One turn sends every row of this set to another row. A few are shown first. Where does it send the rows asked after them?
q609: -9  -11  6  -25  14  -4  -42  26  -35  -9  -24  21  18  -48  -3  -20  6  -48  -30
q884: 3  -5  -18  -24  -18  -28  -45  -17  -13  24  39  -2  -3  -5  -16  -16  36  27  20
q662: -2  3  -13  -12  4  2  19  5  -10  -20  -48  19  11  -66  7  6  -6  -40  -20
q713: 10  -7  -12  -6  -2  -7  36  -27  -20  28  13  -6  4  -48  -44  7  22  2  -11
q796: -19  -19  16  1  7  24  -35  67  24  -17  -4  1  -9  11  -1  3  11  -26  2
q797: -29  -19  -15  3  1  4  -13  41  40  -32  -39  -11  21  -2  23  -22  6  -12  5
q771: -20  42  39  21  23  -24  8  30  32  -5  -15  -13  8  18  3  7  -14  -16  -12
q117: -3  -28  -2  -8  6  -44  -12  -22  -31  12  14  4  7  -50  -20  -23  53  1  -13
q438: -15  -5  17  7  14  26  -21  67  13  -16  3  -10  10  17  9  6  -1  -39  -4
q462: -25  31  17  18  16  -26  16  22  40  -16  -34  -20  23  10  17  -10  -13  -8  -8
q301: -15  14  9  -9  8  -13  -31  -29  -46  -28  -19  6  -20  12  13  10  -12  45  -1
q528: -18  7  18  4  2  -22  -33  -33  -35  -28  -12  18  -32  0  19  27  0  29  9
q637: 21  3  -10  13  -11  -7  16  -32  -16  13  12  -17  -34  -27  -18  33  16  27  7
q345: -22  34  26  22  15  -21  8  36  31  -15  -5  -14  26  14  26  5  -7  -35  -6
q434: -35  3  -17  -17  -25  20  -38  -37  -11  12  2  7  17  7  -10  10  -29  20  18
q860: -5  -29  -4  6  6  -35  1  -34  -27  20  7  -5  14  -60  -25  -12  41  -5  -17
q262: 16  -8  -9  25  1  -10  9  -42  -27  11  -5  -30  -18  -35  -13  19  9  28  -13
q178: -22  24  11  18  10  -24  12  34  35  -29  -19  -13  28  9  36  -5  -1  -26  0
q436: -20  28  36  21  17  -4  -4  46  22  -7  6  -12  18  20  10  11  -10  -41  -5
q942: 1  29  -11  -22  -5  -8  37  5  2  -14  -34  26  6  -57  4  14  -9  -36  -6
q761: 12  6  -16  -21  -23  -20  -19  -16  -5  21  42  4  -22  -8  -21  6  35  28  29
q501: -23  7  -5  9  8  -11  5  41  32  -41  -25  -14  25  4  40  -11  6  -23  3
q515: -2  -22  -13  7  3  -26  -42  -36  -35  19  2  -28  12  -24  -11  -26  21  27  -16
q849: -39  -8  -9  -1  -28  11  -40  -43  -2  13  10  20  5  -3  -5  27  -16  7  25
q180: -35  -8  6  9  -22  -5  -42  -43  -5  -1  7  27  -13  -10  5  38  -5  4  27
q407: -26  11  -17  -26  -12  17  -31  -31  -26  0  -8  0  14  16  -8  0  -30  37  6
q920: -6  -16  -7  -14  11  4  -15  14  -28  -18  -43  17  17  -63  5  -10  -1  -43  -31
q250: -14  29  46  18  22  -7  -8  47  24  -2  1  -9  -8  23  -8  17  -8  -24  -11
q793: -14  3  38  10  17  13  -27  63  20  -4  6  0  -13  19  -9  16  2  -28  -5
q795: -28  8  -6  10  6  -17  6  26  43  -28  -43  -17  28  1  26  -22  -3  -7  -2
q60: 14  -3  -8  -40  2  -33  0  0  -33  8  31  10  -9  -27  -31  -21  52  19  1
q732: -14  -15  -2  1  9  24  -16  67  15  -33  -12  -11  12  11  20  -4  5  -31  0
q77: 20  6  -12  -39  -2  -17  22  -1  -29  16  32  4  -9  -26  -41  -8  39  18  1
q619: 5  -18  -10  23  6  -19  -17  -45  -36  14  -7  -34  0  -34  -12  -5  11  28  -21
q784: -5  38  20  -49  6  -23  -27  33  -18  7  13  39  14  -20  -16  -12  6  -43  -7
q997: -9  11  17  -41  13  -14  -46  32  -33  2  -1  32  16  -31  -11  -21  8  -47  -21
q777: 17  6  -14  -25  -3  -6  36  -13  -24  24  24  -2  -4  -36  -45  3  27  15  -3
q439: -1  56  11  -51  -1  -25  6  24  -3  5  8  40  9  -24  -12  2  0  -38  4
q899: 1  -19  -8  7  1  -15  23  -35  -22  26  7  -7  11  -58  -36  2  26  -5  -18
q356: -18  17  -7  -21  0  2  -30  -27  -42  -17  -15  -1  -1  19  0  -1  -24  46  -2
q175: 18  10  -13  -5  -20  -12  7  -22  -6  18  31  -2  -35  -16  -21  28  26  30  23
q316: 2  53  1  -35  -4  -19  33  12  5  -3  -12  36  5  -38  -4  13  -7  -36  1
q807: 5  -17  -4  -27  5  -44  -12  -8  -34  6  23  8  0  -35  -22  -28  56  10  -6
q925: -24  -29  -7  -1  1  18  -29  59  32  -28  -24  -4  4  3  12  -13  13  -19  5
q657: -16  13  30  13  17  15  -15  59  15  -7  11  -11  13  20  3  13  -7  -43  -6
q179: -3  -18  -16  -11  -9  -30  -53  -26  -25  22  22  -16  11  -11  -13  -29  29  27  0
q2: -26  -4  17  14  -8  -18  -40  -39  -19  -18  -3  26  -29  -10  13  38  3  14  20
q147: -17  -9  -8  4  7  10  -6  55  23  -41  -23  -12  18  6  34  -11  7  -24  2

q942 -> q316
q262 -> q637
q250 -> q793
Now find these:
q807 -> q117
q434 -> q407
q732 -> q147

